Each path below is one point turned by a fixed rotation once a step. After each direction that follows a path, write how fast that rotation turns it, in degrees each step (0 if it stays still).
Each turn is a multiple of 5 degrees from 10 to 175, or 0.
Each row of a path follows its step; steps can be skipped.
Path 1:
step 0: [+0.00,+1.74,+0.81,+3.67,+1.88,-2.83,+1.90,+0.37,+1.11,-0.68,+0.98,+2.51,+1.73,-3.97,+1.44,-1.32,-0.50,-2.75,+1.23,+0.68,-1.35,+1.02,-1.06,+0.89,-1.03,+1.07,-1.77,+0.39,-1.49,-0.23,-1.75,+0.22,+0.45,-1.48,+1.74,-1.31,+1.87,+1.57,-3.58,-0.35,+1.32,-0.66,+2.11,-0.20,-0.64,+0.50,-1.07,+0.63,-0.72,+0.94,-0.39,+1.92,+0.94,-3.42,+1.55]
step 1: [-0.44,+0.20,+2.94,+2.79,+2.26,-1.23,-1.24,+2.06,+0.04,+1.27,+0.25,+0.88,+1.62,-1.00,+1.21,-1.62,-1.26,-1.26,+1.34,-1.17,+0.01,-1.37,+0.69,+0.10,-0.57,-1.24,-2.86,-2.23,-0.92,-2.52,+0.29,-1.52,+0.85,+0.00,+2.24,+0.75,+1.85,+1.87,-0.76,-3.71,+1.50,-2.96,-0.25,-0.60,-0.21,-1.29,+1.11,-2.30,+4.57,-0.82,-1.20,-0.02,-0.95,+0.68,+0.98]
step 2: [-0.93,-1.11,-1.25,+1.78,+3.10,-1.04,-1.09,-1.08,-1.49,+0.51,-0.46,+0.88,-1.68,-1.00,+2.50,-0.02,-0.10,-0.26,+1.80,-1.85,+1.82,-0.04,+1.80,-3.19,-1.85,-2.11,-3.55,-0.60,+1.20,-0.11,+1.17,-0.59,+2.85,-1.17,+1.90,-1.59,-1.18,+0.28,-1.88,-0.08,-2.06,-0.30,+1.92,+3.22,+0.56,-1.31,+0.20,-1.37,+1.75,-1.00,-1.46,+1.34,+0.13,+0.66,-3.19]
step 3: [+0.90,+0.85,+0.72,+3.08,+1.50,-0.24,+0.25,+1.93,-0.50,-1.83,+0.67,+2.80,-2.01,-1.65,+1.30,-0.67,-0.74,-1.21,+0.67,+0.92,-0.04,-0.07,+0.41,-3.53,+0.20,-0.29,-0.08,-0.33,+0.80,+2.81,+0.30,+2.97,+0.52,-1.29,+2.06,+1.42,+0.15,+1.91,-2.64,-2.26,-3.33,-1.68,+3.32,-0.15,-0.05,+3.56,-1.16,+1.06,-1.37,+0.62,-1.38,+1.48,+0.61,-0.70,-0.76]
step 4: [-0.48,+1.57,+1.26,+2.54,+1.43,+2.30,-3.09,+2.73,-0.72,-0.08,-1.80,+2.24,-1.46,+0.27,+1.53,-0.76,+0.86,-0.75,+0.14,+0.13,+3.14,-0.75,-0.13,-0.14,-1.60,-1.15,-0.20,+1.56,+0.18,-1.35,+2.20,+1.41,-0.14,-2.56,+1.16,+2.93,+1.19,+2.54,-0.52,-2.93,+1.57,-1.31,+0.39,-3.71,+1.71,+0.98,+0.67,+0.67,+1.41,-0.47,-0.05,+0.20,+1.04,+2.77,+0.90]
step 5: [-2.33,+0.16,-3.48,+2.38,-0.44,+0.85,-0.61,+1.33,-0.41,+0.13,-3.42,+1.90,-0.26,-2.41,+4.22,+1.52,+1.32,+0.12,-1.18,-2.03,+3.21,-2.13,-0.40,-0.21,-2.91,+0.78,-0.90,+1.46,+2.65,-1.11,+0.33,-2.04,+0.45,-2.54,+0.88,-1.75,+0.29,-0.34,-2.03,+0.64,+0.70,-0.58,+1.54,+0.32,+1.34,+0.02,+1.17,+1.24,+0.62,+0.14,+0.48,+0.93,+0.84,-0.90,-1.59]
step 6: [+0.05,+0.41,-0.49,+1.96,-2.97,-1.05,+2.74,+3.66,-0.04,-1.03,-2.74,+1.25,-1.35,-2.49,+1.37,-1.55,+0.06,+1.78,+0.49,+0.67,-0.79,-2.63,-0.66,-2.52,+0.00,+0.00,-0.97,+0.92,+2.60,+0.61,-1.19,+0.28,-0.09,-1.31,+3.54,-1.10,+2.05,-0.43,-1.27,-2.45,-0.89,-2.40,-0.92,+0.37,-1.67,+2.60,+1.64,-0.35,-0.87,+0.62,-0.99,+0.16,-0.93,-2.62,+1.55]
step 7: [+1.37,-0.45,+0.72,+1.35,+1.40,-0.81,+0.47,+2.81,-0.83,+0.15,-1.98,-1.80,-1.12,+1.57,+2.63,-2.60,+1.49,+0.81,+1.60,+0.76,+1.96,+0.61,-1.19,-1.76,-0.64,-3.11,-2.86,+3.34,-0.05,-1.98,+0.32,+0.96,+0.72,-2.09,+1.88,+2.38,+0.90,-1.32,-0.75,-1.41,+0.17,-0.02,-4.18,-2.23,-0.42,-1.57,+1.74,-0.27,+0.05,-0.66,-1.73,+1.63,-0.47,+0.07,+1.07]
step 8: [-1.09,+0.16,-3.27,+1.89,+2.09,-0.69,+0.64,+2.73,+0.07,+2.01,+0.48,-0.75,+0.92,-0.83,+4.47,-1.73,+1.60,-0.47,-0.72,+0.51,+1.28,-1.15,+0.71,-0.86,-1.43,-1.11,-0.27,-0.21,+0.43,-0.93,-0.58,-1.67,+0.96,-1.44,-1.48,+1.91,-2.43,-2.86,-1.89,+0.62,-1.22,-0.36,+0.40,-1.00,-1.52,-0.73,-0.98,+2.68,-0.38,+0.45,-2.26,+3.99,-0.60,-1.83,-2.42]
step 9: [-1.30,+0.56,-1.32,+0.53,-1.06,+0.63,-0.04,+2.51,+0.01,+2.93,-0.92,+2.09,-2.56,-2.52,+0.63,-2.73,+1.31,+1.93,+0.84,+2.45,-3.08,-2.01,+1.67,-0.94,-1.17,+0.95,-2.20,-2.49,+1.04,+0.29,+0.48,+0.01,-0.04,-0.50,-0.38,+1.81,-1.18,+0.32,+0.25,-2.54,+0.67,-0.97,+0.04,-2.33,-3.32,+3.03,-2.08,-0.81,-0.34,-0.16,-1.89,+2.00,-1.80,-0.20,+0.11]
step 10: [+1.37,-3.99,-1.48,+0.10,+1.10,+0.05,+0.22,-0.10,-1.13,+0.36,-1.96,+1.63,-3.60,+0.89,+2.24,-0.80,+1.84,+0.14,+2.54,-0.31,-0.25,+0.35,+0.16,+0.93,-1.47,+2.75,-4.18,+1.71,+0.29,-1.15,+2.04,+1.57,-0.87,-0.34,-0.18,+2.37,+0.84,+0.61,-2.68,-0.46,+2.81,+1.90,-0.76,-3.04,-1.21,-0.42,-0.16,-1.90,+0.27,-1.13,-0.86,+1.36,-0.36,+0.56,-0.60]
step 11: [+0.58,-1.68,-2.67,+2.32,+1.11,-1.60,+1.52,+1.56,-0.44,-1.21,+1.01,+1.57,+0.42,-0.17,+1.59,-0.36,+2.07,-1.82,+2.96,-0.30,+0.18,-3.49,+1.00,+2.68,+0.75,+1.51,+1.32,+2.25,+1.08,-0.42,+0.94,+0.06,-1.38,+0.46,-0.34,-0.25,+1.86,-1.83,-3.79,-0.40,+1.34,-1.61,+2.40,+0.39,-2.65,-1.79,-1.37,+1.73,+0.14,+0.94,-1.42,+3.21,+0.94,-1.10,-1.28]
Speeds:
[-0.21,+0.06,-0.40,+0.14,-1.00,+0.29,-0.45,-0.12,-0.26,-0.11,-0.10,+0.42,+0.21,-0.54,+0.23,-0.56,-0.66,+0.35,-0.17,-0.04,+0.31,+0.51,+0.07,+0.54,-0.85,+0.98,-0.09,-0.43,-0.21,-0.62,-0.14,+0.67,-0.24,-0.02,-0.37,+0.53,-0.11,+0.93,+0.21,+0.16,+0.69,+0.33,+0.38,+0.23,-0.15,+0.01,+0.19,+0.82,-0.86,-0.01,-0.56,-0.03,+0.23,+0.58,+0.18] -> 70
[+0.38,+0.15,+0.61,-1.10,+0.44,-0.10,+0.17,+0.07,+0.49,+0.00,-0.63,-0.62,+0.05,-0.27,+0.94,-0.85,-0.41,-0.38,-0.29,+0.29,-0.70,-0.77,+1.01,-0.29,-0.60,-0.17,+0.10,+0.42,+0.10,+0.00,-0.35,-0.43,-0.04,-0.04,-0.14,+0.10,-0.48,+0.34,-0.24,+0.78,+0.25,+0.36,-0.08,+0.06,-0.26,-0.17,-0.21,-0.04,-0.09,-0.08,-0.11,-0.14,+0.41,-0.16,+1.03] -> 40
[+0.50,-0.34,+0.25,+0.34,-0.54,-0.29,+0.22,-0.03,-0.49,-0.23,+0.73,-0.30,+1.22,-0.50,+0.19,-0.36,-0.11,-0.36,-0.12,+0.00,+0.18,+0.15,-0.45,+0.10,-0.33,-1.13,-0.46,-0.05,+0.44,-0.02,-0.90,-0.39,+0.18,-0.13,+0.05,-1.03,+0.43,-0.17,+0.14,-0.51,+0.42,+0.27,-0.72,+0.43,-0.42,-0.50,+0.72,-0.05,-0.35,+0.18,-0.34,-0.07,-0.33,-0.03,+0.29] -> 60
[+0.14,-0.73,-0.12,+0.14,+0.00,+0.02,-0.57,+0.39,+0.11,+0.09,-0.09,-0.06,+0.43,-0.03,+0.10,+0.65,+0.17,+0.08,-0.42,+0.75,+0.93,-0.26,+0.44,-0.25,-0.02,-0.26,+0.20,+0.19,-0.94,-0.27,+0.24,+0.49,-0.67,+0.68,+0.30,-0.52,-0.83,-0.30,-0.56,+0.70,+0.35,+0.04,+0.25,-0.07,-0.40,-0.45,+1.00,+0.10,+0.88,-0.63,-0.20,+0.10,-0.22,+0.40,-0.17] -> 120
[+0.49,-0.79,-0.10,+0.15,+0.16,+0.79,-0.46,-0.43,-0.34,+0.18,+0.43,+0.32,-0.47,-0.17,+0.23,-0.70,+0.64,-0.47,-0.69,+0.32,+0.05,+0.59,+0.13,-0.20,-0.03,-0.21,+0.71,-0.17,+0.71,+0.73,+0.24,-0.44,+0.06,+0.34,-0.72,-0.43,-0.17,+0.60,+0.04,-0.19,-0.44,+0.55,+0.22,-0.85,-0.16,+0.68,-0.24,-0.40,+0.26,-0.07,-0.70,+0.17,+0.14,+0.65,-0.22] -> 60
